128 stands for zero in the data rows.
Each row has a hidden score. How much does it go up from the first row of each pair to the second? 20 means little or no change, 40 a big rise and 0 a big fall. The score is a weighted sum of the row's numbers plus the product of two more (or one squared), each taken from its middle value.
[56, 108, 152, 124, 136, 77, 114, 131, 148, 116, 87, 118, 88, 164, 91, 124]
[163, 88, 146, 149, 120, 118, 150, 120, 127, 98, 110, 128, 159, 56, 132, 83] -> 20
[146, 77, 166, 163, 164, 100, 150, 133, 109, 131, 163, 121, 109, 52, 132, 69]
[163, 83, 184, 177, 174, 107, 99, 111, 120, 131, 157, 108, 135, 36, 149, 51] -> 20
[172, 106, 173, 177, 153, 139, 123, 147, 154, 111, 118, 126, 122, 59, 125, 75]
[100, 86, 164, 171, 134, 127, 137, 98, 150, 172, 141, 105, 155, 109, 150, 74] -> 17
[152, 158, 97, 132, 165, 108, 93, 144, 167, 116, 141, 121, 55, 132, 93, 135]
[56, 179, 128, 138, 156, 112, 124, 117, 109, 180, 111, 98, 109, 153, 109, 128] -> 30
[110, 132, 142, 86, 63, 102, 181, 153, 79, 117, 88, 148, 112, 151, 89, 194]
[182, 98, 149, 183, 152, 146, 149, 123, 115, 123, 171, 130, 144, 36, 134, 91] -> 17
[170, 74, 20, 63, 37, 128, 180, 16, 220, 69, 255, 171, 251, 114, 147, 139]
[138, 126, 96, 150, 156, 164, 118, 56, 182, 176, 112, 48, 113, 143, 213, 105] -> 25
[158, 118, 121, 169, 147, 169, 91, 81, 183, 211, 112, 63, 93, 140, 228, 104]
[171, 107, 155, 127, 130, 114, 148, 164, 96, 85, 101, 148, 108, 127, 70, 133] -> 38
[63, 125, 94, 47, 82, 156, 147, 147, 112, 151, 109, 155, 116, 185, 104, 203]
[163, 136, 187, 221, 219, 147, 49, 132, 110, 180, 147, 85, 102, 52, 121, 56] -> 17
[142, 137, 112, 95, 87, 132, 144, 173, 75, 129, 87, 134, 78, 176, 121, 181]
[142, 100, 122, 87, 109, 145, 164, 188, 86, 101, 101, 168, 149, 133, 107, 144] -> 20
[188, 184, 61, 95, 91, 147, 137, 155, 106, 101, 180, 178, 168, 131, 110, 161]
[178, 155, 104, 105, 149, 143, 130, 153, 75, 139, 105, 121, 130, 141, 110, 154] -> 21
[78, 170, 142, 152, 133, 77, 173, 121, 131, 157, 80, 133, 149, 148, 175, 110]
[104, 55, 163, 157, 149, 83, 142, 112, 92, 129, 142, 131, 153, 66, 165, 58] -> 16
[215, 93, 171, 211, 158, 169, 96, 116, 148, 90, 172, 136, 133, 42, 140, 74]
[66, 94, 145, 55, 59, 122, 130, 153, 114, 128, 92, 178, 148, 176, 79, 196] -> 24
[85, 111, 146, 121, 158, 103, 98, 150, 146, 175, 139, 123, 125, 145, 104, 116]
[100, 211, 100, 109, 135, 147, 126, 154, 136, 158, 92, 131, 146, 177, 164, 163] -> 23
[166, 80, 162, 183, 158, 105, 141, 122, 132, 103, 151, 136, 134, 37, 175, 57]
[180, 178, 84, 104, 121, 164, 95, 154, 105, 145, 143, 141, 100, 170, 125, 179] -> 26
[154, 208, 96, 128, 97, 156, 113, 134, 137, 148, 93, 147, 173, 178, 144, 183]
[103, 208, 119, 149, 142, 145, 142, 131, 117, 198, 93, 102, 164, 156, 156, 123] -> 17
[11, 127, 95, 54, 40, 126, 182, 120, 125, 122, 99, 153, 155, 222, 107, 222]
[80, 113, 176, 174, 182, 111, 115, 108, 124, 181, 139, 59, 135, 113, 158, 94] -> 16
[150, 72, 83, 46, 92, 118, 108, 84, 156, 107, 177, 132, 107, 131, 122, 168]
[94, 186, 129, 135, 136, 95, 159, 159, 134, 159, 84, 131, 161, 157, 142, 128] -> 17
[121, 130, 157, 141, 198, 133, 91, 153, 148, 158, 145, 104, 68, 154, 96, 110]
[155, 174, 88, 96, 98, 123, 152, 146, 131, 121, 157, 156, 113, 177, 135, 195] -> 20
[118, 62, 155, 150, 158, 78, 126, 113, 112, 115, 121, 123, 114, 61, 125, 52]
[91, 55, 148, 163, 136, 87, 195, 93, 123, 120, 147, 130, 161, 65, 145, 60] -> 22
[91, 111, 137, 101, 78, 131, 131, 166, 83, 114, 82, 158, 122, 134, 77, 177]
[72, 111, 151, 60, 48, 93, 207, 169, 97, 85, 64, 164, 144, 192, 63, 184] -> 24
[90, 160, 149, 145, 177, 134, 83, 103, 145, 155, 124, 66, 116, 148, 164, 135]
[184, 136, 83, 89, 98, 136, 115, 82, 179, 89, 179, 148, 96, 129, 108, 161] -> 23
[95, 125, 187, 179, 179, 149, 104, 88, 147, 192, 160, 43, 144, 99, 185, 82]
[61, 101, 120, 140, 131, 107, 161, 67, 138, 159, 150, 102, 180, 141, 199, 84] -> 26
[119, 158, 178, 160, 179, 104, 93, 175, 103, 154, 105, 156, 102, 115, 92, 108]
[125, 115, 185, 177, 171, 120, 66, 171, 99, 164, 137, 126, 107, 92, 91, 100] -> 24
[107, 156, 124, 109, 99, 124, 138, 164, 99, 116, 96, 117, 152, 167, 117, 187]
[166, 101, 157, 151, 139, 147, 146, 97, 114, 122, 155, 109, 118, 57, 115, 93] -> 20
[103, 142, 100, 136, 118, 149, 102, 117, 143, 165, 95, 85, 157, 158, 217, 134]
[115, 80, 143, 153, 117, 105, 156, 141, 124, 126, 136, 144, 127, 66, 136, 71] -> 21
[150, 49, 154, 177, 173, 128, 157, 108, 115, 101, 152, 140, 107, 50, 146, 55]
[93, 109, 140, 142, 164, 81, 111, 148, 140, 178, 108, 103, 87, 149, 101, 113] -> 25
[123, 120, 142, 182, 158, 141, 85, 144, 154, 176, 167, 91, 150, 100, 181, 96]
[94, 67, 146, 88, 100, 120, 164, 144, 138, 123, 109, 140, 85, 166, 68, 141] -> 25
[173, 80, 172, 177, 197, 108, 93, 139, 93, 136, 169, 112, 135, 46, 155, 54]
[80, 87, 138, 161, 150, 126, 149, 85, 149, 136, 148, 102, 158, 89, 171, 81] -> 25
[137, 91, 173, 105, 81, 148, 154, 155, 134, 96, 96, 147, 71, 134, 83, 119]
[130, 111, 164, 211, 208, 144, 83, 128, 107, 149, 156, 80, 107, 71, 162, 68] -> 18
[155, 156, 97, 81, 136, 161, 101, 169, 91, 77, 117, 156, 120, 151, 109, 169]
[151, 141, 144, 139, 197, 104, 74, 170, 157, 160, 138, 114, 37, 158, 99, 120] -> 26
[119, 112, 173, 118, 126, 133, 125, 136, 139, 109, 121, 135, 68, 156, 58, 133]
[152, 108, 110, 145, 156, 167, 106, 92, 188, 193, 127, 76, 119, 155, 255, 105] -> 16
[154, 56, 48, 14, 41, 155, 143, 32, 160, 70, 253, 160, 163, 142, 140, 183]
[179, 69, 170, 202, 195, 189, 90, 133, 133, 127, 170, 127, 124, 30, 152, 52] -> 10
[73, 155, 163, 168, 156, 92, 161, 124, 104, 136, 110, 115, 155, 118, 133, 100]
[174, 160, 137, 154, 160, 149, 82, 160, 108, 126, 106, 113, 84, 123, 110, 142] -> 24
[203, 135, 65, 82, 122, 157, 123, 122, 127, 74, 152, 153, 82, 125, 141, 161]
[187, 56, 0, 67, 61, 161, 149, 10, 234, 66, 255, 130, 209, 99, 180, 144] -> 20
[162, 147, 172, 213, 189, 140, 110, 135, 99, 158, 155, 122, 130, 92, 150, 89]
[164, 78, 142, 167, 146, 155, 126, 147, 169, 127, 154, 127, 113, 44, 119, 96] -> 17
[135, 140, 159, 111, 127, 114, 128, 166, 127, 120, 72, 161, 97, 153, 60, 144]
[160, 144, 78, 152, 118, 202, 104, 73, 144, 189, 132, 78, 146, 168, 238, 120] -> 11
[153, 124, 172, 123, 173, 161, 55, 137, 153, 132, 108, 102, 45, 131, 98, 126]
[125, 147, 149, 103, 114, 183, 111, 172, 88, 114, 102, 141, 128, 149, 110, 174] -> 17
[127, 103, 161, 139, 124, 91, 188, 146, 98, 127, 127, 124, 137, 77, 128, 95]
[129, 92, 171, 184, 168, 85, 124, 135, 110, 161, 119, 97, 132, 77, 161, 70] -> 18
[170, 141, 32, 96, 121, 182, 107, 89, 209, 106, 196, 100, 176, 150, 155, 186]
[153, 158, 127, 133, 141, 136, 115, 151, 95, 114, 122, 168, 103, 136, 110, 146] -> 20
[102, 68, 143, 154, 89, 119, 210, 120, 139, 102, 101, 138, 158, 101, 119, 95]
[149, 146, 103, 87, 135, 141, 90, 170, 85, 96, 115, 184, 97, 162, 83, 185] -> 31
[130, 107, 183, 197, 169, 107, 123, 131, 92, 156, 135, 108, 158, 94, 157, 70]
[94, 100, 183, 172, 148, 87, 123, 120, 145, 150, 139, 104, 142, 97, 167, 72] -> 15
[238, 173, 28, 121, 146, 167, 96, 77, 200, 53, 248, 143, 101, 127, 151, 155]
[73, 106, 84, 111, 76, 144, 167, 39, 156, 164, 80, 75, 160, 210, 199, 126] -> 18
[165, 119, 67, 108, 122, 138, 119, 105, 154, 98, 156, 143, 66, 145, 106, 140]
[127, 97, 140, 94, 86, 114, 151, 164, 48, 101, 100, 137, 107, 143, 67, 151] -> 20
[210, 141, 27, 95, 98, 140, 109, 53, 197, 82, 213, 149, 173, 140, 165, 146]
[105, 96, 147, 74, 68, 119, 175, 154, 92, 130, 79, 177, 80, 141, 64, 172] -> 16
[74, 69, 163, 127, 112, 95, 182, 110, 144, 121, 115, 95, 121, 112, 82, 104]
[112, 79, 78, 65, 73, 116, 121, 64, 151, 83, 206, 174, 121, 128, 111, 162] -> 26
[124, 98, 138, 98, 59, 129, 179, 148, 95, 83, 120, 181, 105, 138, 106, 146]
[152, 123, 78, 71, 124, 152, 120, 88, 143, 69, 128, 142, 86, 161, 136, 144] -> 26
[88, 181, 120, 89, 100, 56, 173, 144, 115, 128, 91, 135, 149, 169, 122, 152]
[129, 200, 141, 170, 169, 149, 65, 150, 125, 187, 122, 142, 154, 129, 138, 121] -> 19
[130, 72, 177, 163, 134, 97, 134, 121, 100, 145, 143, 134, 125, 52, 151, 75]
[180, 92, 49, 81, 56, 132, 179, 25, 171, 57, 234, 181, 213, 105, 147, 168] -> 24
[176, 213, 94, 152, 155, 161, 72, 146, 111, 136, 108, 148, 66, 141, 106, 135]
[140, 206, 130, 172, 172, 142, 61, 154, 104, 152, 130, 119, 155, 130, 155, 125] -> 16
[105, 68, 133, 111, 39, 101, 202, 166, 77, 90, 90, 127, 120, 158, 71, 149]
[150, 67, 162, 162, 126, 129, 154, 138, 126, 104, 115, 150, 129, 68, 103, 92] -> 18
[134, 122, 169, 88, 77, 162, 177, 192, 80, 125, 68, 158, 96, 143, 75, 160]
[91, 117, 145, 55, 65, 143, 150, 145, 108, 112, 95, 139, 121, 160, 81, 168] -> 21
[81, 202, 112, 124, 98, 123, 154, 133, 112, 125, 72, 159, 157, 187, 156, 168]
[82, 157, 107, 68, 71, 144, 126, 167, 123, 144, 130, 140, 133, 187, 88, 208] -> 17
[109, 169, 134, 140, 124, 147, 139, 115, 156, 144, 101, 100, 166, 142, 164, 128]
[139, 164, 83, 80, 96, 133, 141, 175, 103, 107, 96, 156, 136, 142, 156, 152] -> 28
[150, 150, 99, 127, 161, 113, 101, 105, 150, 175, 148, 112, 79, 154, 105, 121]
[163, 94, 170, 153, 127, 124, 138, 146, 138, 123, 164, 117, 119, 77, 112, 82] -> 18
[149, 161, 137, 156, 148, 140, 98, 140, 153, 172, 96, 119, 155, 148, 165, 119]
[195, 188, 99, 167, 167, 169, 62, 148, 93, 149, 151, 147, 115, 135, 96, 137] -> 19
[109, 164, 165, 164, 177, 133, 71, 196, 84, 159, 105, 131, 105, 121, 140, 106]
[108, 135, 89, 61, 70, 150, 129, 180, 110, 120, 110, 136, 146, 179, 120, 224] -> 24
[146, 70, 173, 153, 150, 117, 139, 98, 127, 108, 128, 111, 135, 52, 168, 57]
[83, 77, 167, 111, 95, 84, 139, 134, 165, 103, 69, 136, 60, 162, 46, 149] -> 31
[29, 115, 136, 47, 50, 141, 131, 163, 101, 145, 91, 162, 96, 196, 39, 226]
[136, 151, 77, 84, 92, 134, 148, 138, 84, 86, 137, 141, 148, 145, 107, 169] -> 27
[132, 137, 138, 147, 170, 118, 96, 97, 142, 174, 117, 118, 48, 138, 100, 104]
[102, 159, 66, 85, 68, 71, 193, 122, 149, 114, 132, 189, 195, 169, 147, 165] -> 20
[137, 157, 151, 108, 131, 124, 137, 178, 105, 97, 88, 152, 123, 164, 57, 154]
[98, 104, 144, 126, 151, 103, 108, 161, 143, 124, 120, 128, 61, 164, 77, 125] -> 9
[116, 172, 167, 154, 168, 75, 86, 164, 68, 188, 88, 128, 103, 97, 96, 120]
[54, 151, 159, 125, 134, 54, 139, 169, 51, 151, 89, 143, 142, 138, 77, 122] -> 18
[113, 160, 167, 175, 160, 121, 95, 156, 128, 119, 73, 123, 112, 89, 110, 114]
[106, 165, 148, 168, 169, 161, 126, 120, 138, 169, 124, 120, 157, 161, 173, 114] -> 20
[165, 224, 136, 152, 165, 178, 51, 169, 113, 159, 132, 110, 82, 149, 144, 150]
[38, 98, 152, 60, 34, 89, 150, 181, 102, 130, 73, 163, 130, 184, 45, 222] -> 27
[111, 119, 99, 54, 102, 107, 149, 68, 156, 67, 149, 142, 118, 151, 118, 144]
[70, 136, 89, 88, 72, 121, 180, 44, 167, 145, 74, 79, 188, 193, 231, 128] -> 27
[65, 90, 155, 89, 67, 85, 229, 137, 112, 100, 88, 162, 144, 124, 83, 135]
[46, 99, 156, 59, 45, 73, 219, 157, 74, 84, 79, 176, 163, 174, 47, 176] -> 20
[165, 141, 100, 118, 117, 124, 114, 153, 128, 95, 132, 121, 65, 138, 116, 170]
[119, 157, 167, 162, 175, 101, 58, 205, 75, 167, 82, 136, 115, 127, 118, 114] -> 28
[32, 98, 86, 40, 41, 127, 167, 132, 98, 84, 97, 179, 187, 207, 90, 220]
[150, 183, 156, 141, 168, 136, 102, 169, 112, 111, 77, 142, 81, 132, 83, 135] -> 22
[224, 185, 67, 116, 126, 216, 88, 155, 85, 118, 190, 162, 145, 96, 116, 167]
[133, 100, 138, 184, 193, 135, 97, 91, 139, 154, 150, 85, 103, 60, 185, 77] -> 20
[139, 204, 135, 171, 208, 168, 57, 153, 109, 198, 150, 73, 83, 130, 112, 121]
[174, 164, 159, 156, 164, 138, 82, 168, 121, 93, 113, 140, 69, 124, 73, 127] -> 25
[53, 156, 158, 159, 151, 100, 188, 135, 142, 185, 90, 121, 190, 150, 157, 116]
[150, 154, 131, 95, 101, 145, 101, 162, 107, 98, 102, 164, 84, 174, 74, 171] -> 33
[164, 143, 136, 99, 95, 110, 121, 160, 102, 104, 102, 164, 118, 115, 89, 149]
[152, 104, 70, 62, 100, 138, 111, 95, 149, 78, 171, 162, 114, 115, 115, 168] -> 20
[100, 206, 140, 157, 159, 136, 107, 136, 144, 200, 84, 130, 168, 148, 139, 132]
[115, 106, 163, 178, 156, 95, 136, 107, 111, 166, 138, 90, 124, 88, 157, 62] -> 22
[65, 64, 164, 122, 121, 99, 142, 113, 149, 102, 80, 122, 140, 93, 116, 106]
[134, 143, 70, 74, 106, 110, 166, 135, 82, 108, 97, 156, 143, 162, 80, 159] -> 26
[97, 92, 155, 120, 125, 121, 105, 109, 166, 117, 108, 116, 36, 165, 61, 143]
[103, 117, 135, 165, 157, 117, 118, 84, 128, 159, 152, 84, 165, 81, 180, 70] -> 26
[120, 116, 79, 85, 70, 134, 173, 103, 147, 63, 119, 135, 152, 161, 137, 154]
[174, 162, 138, 138, 144, 171, 66, 185, 86, 96, 85, 118, 55, 146, 86, 189] -> 26
[128, 117, 160, 153, 129, 92, 138, 161, 130, 106, 82, 147, 136, 64, 112, 92]
[103, 168, 66, 51, 58, 126, 204, 126, 148, 81, 123, 166, 222, 206, 149, 200] -> 23
[113, 140, 85, 107, 83, 156, 196, 70, 180, 175, 91, 109, 164, 198, 201, 136]
[130, 207, 116, 124, 107, 208, 72, 177, 110, 162, 135, 130, 141, 179, 135, 173] -> 18
[177, 99, 172, 181, 175, 140, 81, 154, 106, 141, 141, 124, 106, 30, 94, 67]
[150, 161, 157, 171, 134, 159, 86, 122, 157, 190, 120, 93, 170, 111, 178, 122] -> 23
[122, 67, 155, 170, 100, 93, 175, 94, 116, 109, 134, 145, 181, 80, 127, 83]
[163, 106, 157, 129, 109, 166, 123, 174, 114, 128, 109, 109, 105, 126, 95, 138] -> 28
[179, 212, 57, 101, 132, 195, 127, 159, 133, 142, 197, 126, 178, 147, 138, 178]
[120, 75, 162, 126, 73, 68, 218, 137, 110, 104, 100, 138, 173, 84, 105, 93] -> 13
[210, 126, 55, 103, 107, 143, 85, 96, 151, 65, 151, 122, 102, 142, 123, 151]
[114, 146, 130, 167, 141, 95, 156, 118, 160, 167, 135, 127, 172, 93, 198, 100] -> 14
[156, 170, 38, 82, 102, 177, 115, 114, 157, 140, 193, 161, 194, 128, 119, 189]
[145, 107, 174, 200, 206, 133, 61, 155, 105, 177, 160, 71, 112, 68, 137, 65] -> 17
[191, 126, 93, 80, 108, 158, 102, 101, 137, 110, 139, 156, 111, 146, 129, 148]
[161, 80, 167, 160, 138, 117, 185, 112, 157, 79, 131, 119, 140, 61, 108, 74] -> 14
[65, 158, 30, 57, 44, 120, 228, 94, 185, 106, 171, 172, 228, 198, 161, 191]
[71, 145, 182, 131, 100, 95, 219, 155, 89, 105, 86, 127, 179, 118, 104, 120] -> 8
[87, 128, 144, 168, 99, 99, 162, 121, 135, 135, 137, 153, 183, 129, 142, 105]
[185, 188, 180, 149, 167, 138, 73, 191, 108, 118, 102, 146, 60, 102, 88, 141] -> 27
[116, 130, 116, 161, 135, 96, 157, 94, 145, 148, 123, 106, 181, 116, 173, 110]
[93, 86, 149, 85, 59, 154, 174, 144, 115, 86, 80, 152, 105, 132, 78, 150] -> 24
[173, 94, 143, 149, 145, 189, 69, 167, 124, 107, 157, 110, 68, 110, 115, 131]
[220, 176, 49, 96, 110, 171, 114, 69, 156, 73, 204, 152, 134, 124, 136, 155] -> 29
[54, 125, 134, 47, 49, 136, 170, 162, 99, 138, 104, 140, 90, 177, 57, 209]
[149, 163, 108, 100, 111, 142, 116, 188, 104, 140, 123, 132, 82, 172, 106, 181] -> 17
[119, 97, 122, 74, 94, 104, 135, 146, 96, 66, 107, 140, 127, 135, 105, 142]
[78, 121, 139, 64, 52, 150, 151, 194, 97, 139, 93, 146, 161, 178, 48, 205] -> 26
[138, 118, 163, 188, 206, 117, 82, 136, 123, 165, 160, 109, 100, 79, 145, 79]
[124, 191, 122, 198, 152, 147, 104, 127, 115, 163, 81, 135, 160, 122, 156, 133] -> 23
[109, 153, 155, 162, 185, 76, 98, 166, 116, 156, 76, 96, 84, 144, 84, 107]
[187, 145, 142, 128, 141, 134, 84, 173, 91, 90, 100, 112, 134, 103, 75, 131] -> 29
[187, 68, 180, 203, 163, 133, 105, 111, 107, 125, 161, 105, 122, 38, 132, 53]
[168, 116, 151, 140, 139, 160, 83, 192, 86, 132, 77, 141, 57, 114, 70, 138] -> 28
[105, 129, 155, 132, 168, 115, 77, 164, 124, 127, 97, 115, 62, 133, 75, 124]
[141, 82, 81, 48, 89, 160, 152, 85, 147, 85, 193, 205, 113, 145, 124, 167] -> 22
[185, 190, 150, 153, 187, 172, 41, 183, 81, 134, 105, 135, 81, 104, 103, 138]
[128, 163, 45, 84, 57, 135, 222, 113, 160, 85, 202, 163, 236, 170, 140, 190] -> 19
[105, 153, 164, 119, 115, 116, 165, 161, 84, 95, 70, 185, 161, 142, 112, 142]
[142, 170, 87, 76, 73, 169, 111, 143, 94, 118, 136, 187, 172, 176, 104, 208] -> 25
[135, 121, 122, 78, 131, 139, 85, 100, 114, 119, 119, 140, 107, 162, 129, 142]
[103, 98, 172, 126, 156, 62, 103, 125, 157, 128, 110, 106, 100, 146, 93, 118] -> 33
[143, 180, 87, 137, 104, 97, 123, 171, 109, 149, 108, 136, 128, 150, 126, 148]
[98, 107, 158, 138, 145, 129, 146, 141, 160, 116, 116, 137, 102, 93, 86, 88] -> 18
[74, 137, 135, 64, 60, 88, 181, 134, 76, 93, 78, 167, 104, 196, 75, 186]
[124, 122, 158, 106, 103, 88, 179, 150, 59, 115, 85, 156, 138, 118, 109, 127] -> 18
[132, 130, 170, 175, 140, 93, 141, 154, 106, 144, 110, 109, 133, 81, 153, 98]
[161, 220, 82, 126, 126, 175, 58, 153, 154, 179, 116, 121, 149, 153, 164, 188] -> 24
[148, 164, 172, 149, 150, 119, 147, 190, 114, 146, 119, 117, 154, 96, 114, 115]
[137, 139, 197, 191, 165, 108, 110, 146, 106, 141, 128, 117, 130, 79, 129, 83] -> 19
[169, 130, 146, 147, 149, 160, 101, 187, 104, 112, 99, 127, 123, 103, 109, 134]
[94, 149, 164, 195, 177, 122, 156, 141, 103, 114, 120, 119, 125, 69, 125, 91] -> 22
[135, 126, 32, 54, 65, 98, 154, 91, 141, 54, 179, 165, 149, 149, 157, 166]
[105, 95, 134, 155, 152, 137, 146, 42, 151, 160, 119, 83, 173, 158, 239, 97] -> 1
[92, 161, 129, 99, 101, 135, 148, 163, 89, 124, 107, 135, 123, 172, 118, 184]
[77, 64, 179, 144, 131, 133, 155, 123, 124, 108, 92, 128, 95, 89, 112, 92] -> 19
[151, 154, 122, 128, 136, 132, 118, 155, 80, 83, 130, 149, 104, 125, 118, 160]
[159, 129, 144, 154, 201, 171, 52, 150, 187, 184, 123, 118, 35, 133, 111, 104] -> 23
[38, 88, 170, 150, 127, 59, 208, 87, 109, 129, 94, 107, 158, 105, 137, 61]
[103, 152, 155, 149, 103, 85, 161, 129, 99, 106, 88, 153, 159, 102, 113, 114] -> 11
[58, 158, 160, 133, 159, 72, 147, 131, 104, 202, 94, 100, 135, 131, 137, 117]
[157, 150, 154, 122, 124, 142, 122, 187, 152, 109, 79, 156, 87, 147, 65, 139] -> 31
[94, 116, 163, 188, 173, 126, 124, 79, 152, 182, 171, 69, 97, 94, 151, 82]
[180, 186, 136, 134, 135, 117, 129, 182, 81, 115, 86, 159, 116, 139, 134, 151] -> 18
[109, 131, 116, 144, 100, 101, 161, 113, 138, 149, 80, 126, 165, 117, 151, 120]
[164, 58, 7, 58, 13, 141, 202, 0, 229, 74, 255, 107, 223, 139, 146, 149] -> 29
[178, 199, 43, 107, 111, 131, 150, 158, 125, 127, 194, 161, 208, 148, 124, 159]
[134, 134, 57, 76, 90, 121, 168, 91, 160, 106, 163, 146, 136, 143, 127, 156] -> 29
[133, 175, 86, 111, 123, 139, 117, 119, 87, 119, 120, 129, 133, 164, 111, 144]
[167, 107, 85, 87, 120, 138, 117, 115, 121, 93, 162, 122, 103, 139, 138, 157] -> 17
[189, 180, 174, 184, 171, 155, 92, 184, 114, 172, 133, 140, 165, 84, 118, 111]
[95, 111, 135, 65, 59, 126, 176, 191, 136, 94, 82, 186, 107, 182, 71, 182] -> 9
[187, 172, 75, 112, 117, 177, 76, 147, 152, 112, 171, 126, 116, 146, 121, 167]
[113, 107, 137, 91, 82, 138, 155, 163, 86, 92, 108, 171, 109, 122, 80, 159] -> 17
[115, 180, 160, 178, 160, 141, 108, 139, 111, 187, 117, 97, 168, 157, 183, 113]
[132, 78, 165, 107, 63, 124, 151, 148, 119, 108, 108, 145, 97, 135, 89, 128] -> 22
[134, 100, 152, 173, 155, 159, 124, 107, 139, 121, 160, 90, 138, 56, 163, 81]
[234, 191, 78, 135, 165, 184, 29, 121, 158, 118, 166, 130, 71, 124, 134, 163] -> 18
[133, 173, 167, 137, 139, 127, 108, 154, 78, 130, 102, 129, 135, 137, 124, 152]
[112, 187, 142, 117, 138, 154, 96, 172, 87, 132, 88, 156, 124, 129, 144, 152] -> 20
[101, 116, 137, 181, 132, 113, 149, 125, 154, 153, 111, 107, 182, 119, 161, 102]
[87, 142, 94, 76, 64, 154, 130, 182, 119, 149, 118, 147, 137, 203, 116, 208] -> 22
[95, 156, 141, 133, 166, 95, 68, 145, 138, 155, 105, 97, 81, 146, 101, 121]
[114, 161, 103, 117, 152, 70, 127, 121, 120, 103, 101, 124, 103, 167, 100, 138] -> 22
[105, 139, 97, 38, 53, 118, 153, 140, 111, 95, 116, 148, 131, 213, 113, 214]
[37, 134, 161, 111, 137, 85, 154, 135, 107, 206, 90, 103, 153, 163, 108, 107] -> 14
[112, 159, 107, 131, 185, 144, 99, 98, 160, 219, 162, 77, 102, 141, 140, 113]
[161, 164, 122, 97, 104, 150, 129, 205, 95, 95, 92, 116, 85, 149, 124, 175] -> 19
[120, 176, 142, 158, 189, 125, 46, 170, 102, 165, 122, 114, 111, 125, 105, 117]
[150, 172, 169, 212, 199, 187, 70, 133, 166, 206, 138, 98, 144, 120, 160, 100] -> 25
[162, 125, 91, 103, 98, 125, 138, 78, 163, 75, 135, 133, 102, 128, 152, 147]
[112, 65, 94, 52, 69, 148, 155, 94, 148, 76, 197, 155, 139, 140, 164, 168] -> 20
[108, 200, 109, 114, 133, 165, 107, 145, 134, 146, 104, 148, 134, 162, 140, 175]
[169, 130, 56, 103, 96, 146, 116, 101, 151, 77, 169, 145, 84, 146, 126, 155] -> 26
[113, 165, 134, 161, 164, 125, 112, 89, 154, 128, 139, 121, 113, 142, 116, 129]
[198, 75, 88, 72, 97, 181, 74, 66, 190, 79, 201, 150, 112, 138, 123, 167] -> 31
[136, 159, 122, 95, 103, 129, 129, 138, 82, 91, 100, 143, 120, 135, 116, 163]
[95, 162, 124, 110, 85, 127, 127, 169, 87, 126, 92, 117, 133, 146, 106, 179] -> 18
[116, 140, 142, 136, 107, 135, 142, 161, 126, 144, 100, 130, 185, 140, 141, 124]
[122, 148, 79, 139, 170, 92, 89, 89, 160, 215, 164, 87, 119, 151, 148, 111] -> 18
[134, 100, 146, 138, 171, 112, 92, 139, 169, 129, 131, 100, 68, 152, 102, 109]
[155, 116, 164, 132, 99, 183, 130, 176, 110, 92, 108, 147, 90, 80, 80, 132] -> 12
[151, 81, 180, 161, 185, 138, 49, 147, 111, 161, 115, 92, 100, 88, 95, 86]
[142, 134, 115, 94, 95, 106, 166, 144, 82, 83, 99, 134, 114, 165, 93, 173] -> 6
[126, 165, 49, 68, 54, 132, 211, 115, 145, 69, 183, 150, 220, 171, 120, 215]
[133, 52, 190, 164, 143, 95, 170, 121, 138, 119, 125, 104, 151, 54, 151, 56] -> 14
[155, 151, 102, 97, 119, 144, 116, 154, 76, 94, 144, 146, 85, 124, 108, 161]
[133, 98, 137, 162, 180, 154, 112, 75, 114, 127, 155, 102, 146, 68, 168, 82] -> 15
